Some points, each followed by its number:
[ 0.8  0.5  0.8  0.  -0.1 -0.1 -0.8 -0.1  0.   0.  -0.7  1.2  0.8 -0.6
  0.  -0.4 -0.2  0.3 -1.   0.5  0.2  0.5  0.8  0. ] 0
[-2.4 -2.  -1.4 -1.9  0.2 -0.3 -0.7 -1.6 -1.4  0.7  0.  -0.7 -1.   1.
  0.8 -1.3  0.5  1.2  0.4 -0.7 -0.7 -1.1 -1.9  0.3] 1
[ 0.8  1.4  2.6 -0.1  1.   2.2 -0.1 -0.7  1.1  1.1 -0.9  0.7 -0.3  0.9
 -0.3 -0.1 -0.2 -0.5 -1.  -1.2  0.7  1.1 -0.6 -1.7] 2
[ 0.7 -0.5 -1.4 -1.  -1.2 -0.8 -0.9 -1.5 -0.8  0.7 -0.4  0.7  0.3 -0.9
 -1.2 -0.4 -0.2 -0.2  0.4  0.6  1.  -0.2 -0.3 -0.1] 3
[-0.3  0.7  0.5 -0.3  0.1  0.6  0.8 -0.2  0.8  0.1 -0.6  0.8  1.   0.8
  1.1  1.2  0.1 -0.4 -0.3  0.7  0.   0.8 -0.6  0.2] 4
[-1.2 -1.   0.8  0.  -0.5 -0.3  0.   1.2  0.3  0.1 -0.8 -0.5  0.4 -1.
  0.1  0.4  1.2  0.   0.5  0.  -0.3  0.3  0.7 -0.7] 5
[-1.   0.3 -0.6  0.   0.5 -2.6 -2.  -0.1  0.4 -1.4 -0.4  0.5 -1.8  0.
  0.7  0.  -1.5  0.3 -0.6 -0.1 -0.2  0.3  0.9 -0.5] 6
[ 0.8  0.4 -0.1 -0.1 -0.8 -1.5  0.1  1.3 -1.5  0.6  0.3 -1.1  0.2 -0.7
 -1.  -0.1  0.5 -0.1 -0.3 -0.1  1.5 -0.2  0.4  0.8] 7
[-0.5  0.5  0.6 -0.2 -0.1  0.3  0.1 -0.2  0.1 -0.1  0.1  0.1  0.3  0.4
  1.5  0.7 -0.1 -0.1 -0.8  0.  -0.3  0.9  0.3  0.5] 8
[ 0.2  0.4  1.7  1.3  0.1 -0.3 -0.2 -1.4 -0.6  0.   1.  -0.5  0.6 -0.5
  0.4 -0.5  0.2 -0.7 -0.8  0.8  0.   0.2  0.6  2.1] 9
[-0.8  1.2  2.  -1.   1.5  1.5  1.9 -0.3 -1.  -1.1 -0.1  1.5  1.7  0.7
  1.9  0.2  0.1 -1.4  0.1  0.3 -1.1  1.8  1.1  0.8] 10
[-0.1 -3.2  1.4 -0.9 -0.4 -1.7 -2.1  0.  -1.1  0.2 -2.8  0.4 -0.7  0.2
 -2.3 -0.6 -0.1  0.9 -0.2 -0.2  1.1 -1.3 -1.4 -2.1] 11
[-1.4  2.4 -0.3  0.3  0.7  0.4  3.   0.2 -1.3  1.1  0.6 -0.1 -1.1  2.3
  1.1 -0.4  0.6 -0.5  1.5 -1.   0.1 -0.3  0.2  0.8] 12
New points follow, each followed by the numbers of its two nearest points above by angle, nearest first.
[-0.5  0.7  0.1  0.9  0.7  1.4  0.8  0.   0.8  0.3 -0.3 -0.6  0.2  0.6
  0.9  0.8 -0.8 -1.   1.   0.1 -0.6 -1.   1.2  0.3] 12 10
[-1.4 -0.8 -0.3 -0.7 -0.5  0.   0.2  0.1 -0.3 -0.2 -0.2 -0.6 -2.  -0.1
  0.4  0.5  0.7 -0.8 -0.8 -0.4 -0.6 -1.3 -0.3 -0.3] 1 5
[-0.6  1.5  0.5  3.9  2.5  0.9  0.5  1.4  1.2  0.9 -0.2 -1.3  1.6  1.
 -0.1  1.4  0.6  0.9  1.4 -0.8 -1.4  1.   2.6  0.3] 12 10
[ 0.5  0.5 -0.3 -0.5 -0.4 -0.5 -0.3  0.1 -0.6 -0.4  1.1  1.2 -0.2  0.7
 -0.1 -0.6  0.4 -0.2  1.  -0.9 -0.8 -1.5 -0.2  0.5] 12 1
[-0.5  0.1  0.6  0.8  0.4 -0.1 -0.1  0.   0.  -0.3  0.5  0.5  1.   0.1
  1.   0.4  0.3 -0.9 -1.1  0.2 -0.5  1.1  0.4  0. ] 8 10
[-0.6  0.3 -1.2  1.3  0.7 -0.6 -0.7  0.4 -0.8 -0.5  1.3  0.1  1.4 -0.4
 -0.5 -0.6 -0.4  0.4 -1.9  0.7 -0.3  2.3  0.8 -0.3] 0 9
[-0.9 -1.4  0.2 -1.1 -0.3 -0.2 -0.1  0.3 -0.7  0.4 -0.3 -0.8 -1.8 -0.1
  0.3 -0.2  0.2 -1.4 -0.1 -0.6 -1.1 -1.8  0.9  0.1] 1 5
[ 0.6  0.5 -0.1  0.1  1.1  0.8 -0.7 -1.   0.3  0.1  0.3 -0.3  0.7 -0.1
  0.3  0.5 -0.1 -0.8  0.  -0.8 -1.3 -0.4 -0.4  0.7] 9 10
[-1.7  1.3 -0.6 -0.3 -0.3  0.3  1.   1.1 -0.1  0.   0.5  0.  -0.7  0.
  1.   0.3 -2.4  1.   0.  -1.   0.1 -0.6 -1.7  0.7] 12 1
[-0.2  1.2  1.1  0.3  1.4  1.3  0.   0.2  0.8 -0.5  0.6 -1.3  1.1  1.3
  2.   0.1 -0.5 -1.4  1.3  0.4  0.6  0.   1.2  0.3] 10 8
[ 0.   1.8 -0.7 -2.3  0.1 -0.1  2.2 -1.9 -1.2 -2.1  2.   0.4 -0.9  0.8
  0.1  0.4  1.8  1.  -0.5 -1.9  0.5  0.6 -0.5  1.9] 12 10
[ 0.1 -0.7  1.   1.2 -0.8  1.1 -1.1  1.3  0.8  0.5  0.7  0.1 -0.4 -1.1
 -0.6  0.2 -0.1  0.2  1.2  0.6  1.  -1.7 -2.  -0.8] 11 5
[ 0.4  0.9 -0.8 -0.5  1.5  0.4 -0.6 -1.3  0.3 -0.4  0.8 -0.2  1.1 -0.9
  0.5 -0.5  0.2 -0.9  0.8 -1.1 -1.6 -0.3 -0.9 -0.1] 10 1
[-2.2  0.1 -0.3 -0.2 -1.5 -1.2  0.6  0.1 -2.4  1.3  0.6  1.  -2.   0.
 -0.5 -1.   0.8 -0.5  0.5  1.7 -0.1 -0.2 -1.2  2. ] 1 12
[-0.5 -1.6  0.3 -1.5 -0.6 -0.4  0.1  0.  -0.1  0.5  0.3 -0.2 -1.9  1.
  0.1  0.2  0.  -2.3  0.1  0.3 -0.1 -1.   0.6 -0.4] 1 11
[ 0.  -0.7 -0.8  1.1 -0.1 -0.5 -0.9 -0.3 -0.5 -0.2  1.4  0.6  0.2  0.3
 -0.3 -0.7 -1.2  0.  -0.8  0.1 -0.3  1.3  0.6  0.1] 6 9
[ 0.7 -1.6  1.6  2.8 -1.7  2.7 -1.3  2.8  0.8  0.1  0.3 -1.  -1.3 -1.9
 -1.3  0.9 -0.4  1.   1.4 -0.2  1.4 -2.3 -3.4 -1.5] 11 5
[ 1.2  0.5 -0.6 -1.3  0.1 -0.1 -1.1 -1.4 -0.5  0.2 -0.2  1.2  0.4 -1.1
 -1.  -1.1  0.5  1.1 -0.6  0.2  1.2  0.8 -0.8 -0.7] 3 0
[-0.2  0.2 -2.  -0.6 -0.7  0.   1.1  1.5 -0.8  1.7  1.   2.   0.7  0.4
 -1.8  1.8 -0.3  2.1  1.2  2.3  0.3 -0.2 -1.9 -2.5] 3 11
[ 0.1 -1.1 -0.6 -0.4  0.5  0.9  0.3  1.1 -0.5 -0.8  1.1 -0.1 -1.1  1.
  0.9 -0.8  1.1 -1.2 -0.3 -1.1 -0.2 -0.2  2.2 -0.2] 12 10
[ 0.1  0.4 -0.4 -0.3  0.5 -0.3  0.  -0.6 -0.1 -0.3 -0.6  0.   0.  -1.1
  0.2 -0.2  0.8  0.2 -0.4  0.2 -0.2  0.  -0.6  0.1] 3 0
[ 1.2  0.8  1.3 -0.5 -1.1 -0.3  0.   0.6 -1.1  0.5  1.1  1.5  0.5  0.
  1.1 -1.6  1.9 -0.8 -1.2 -2.5  1.2 -0.8  0.2 -0.4] 7 0
[ 1.5 -0.8  0.6  1.7 -0.3  1.4  1.3 -0.3  2.7  0.9 -0.1  1.1 -1.1 -1.1
  0.1 -0.5 -0.6  0.2  0.3  0.6 -0.5 -1.6  1.  -2.3] 2 0
[ 0.7  0.4  0.9 -0.2  0.4 -0.1  0.3 -1.2 -0.1  0.   0.2  0.9  1.2  0.
  1.1  0.1  0.3 -0.1 -0.2 -0.2  0.2  1.2  1.5  0. ] 10 0
[ 1.7 -0.5  0.7 -1.2  0.7  0.7 -0.1 -0.4 -1.1  0.6 -1.   0.1 -1.6  1.1
 -1.2  1.9 -0.7 -1.2 -0.7  0.7  0.4  0.5 -0.3  0.1] 2 11
[ 0.  -1.2 -0.5  0.6  0.  -1.5  0.2  1.1 -0.8 -2.3  0.4 -0.5  1.1  0.3
  0.1  1.  -1.   1.2  0.   0.3 -0.4 -1.2  0.8 -0.8] 6 11
[ 0.7  0.5 -1.2 -1.3  1.3 -1.2 -1.2  1.1  2.  -1.2  1.5 -0.3  0.5 -0.3
 -0.3  2.   0.3  1.1  3.2 -0.3 -1.2  0.3  0.6 -0.6] 6 5
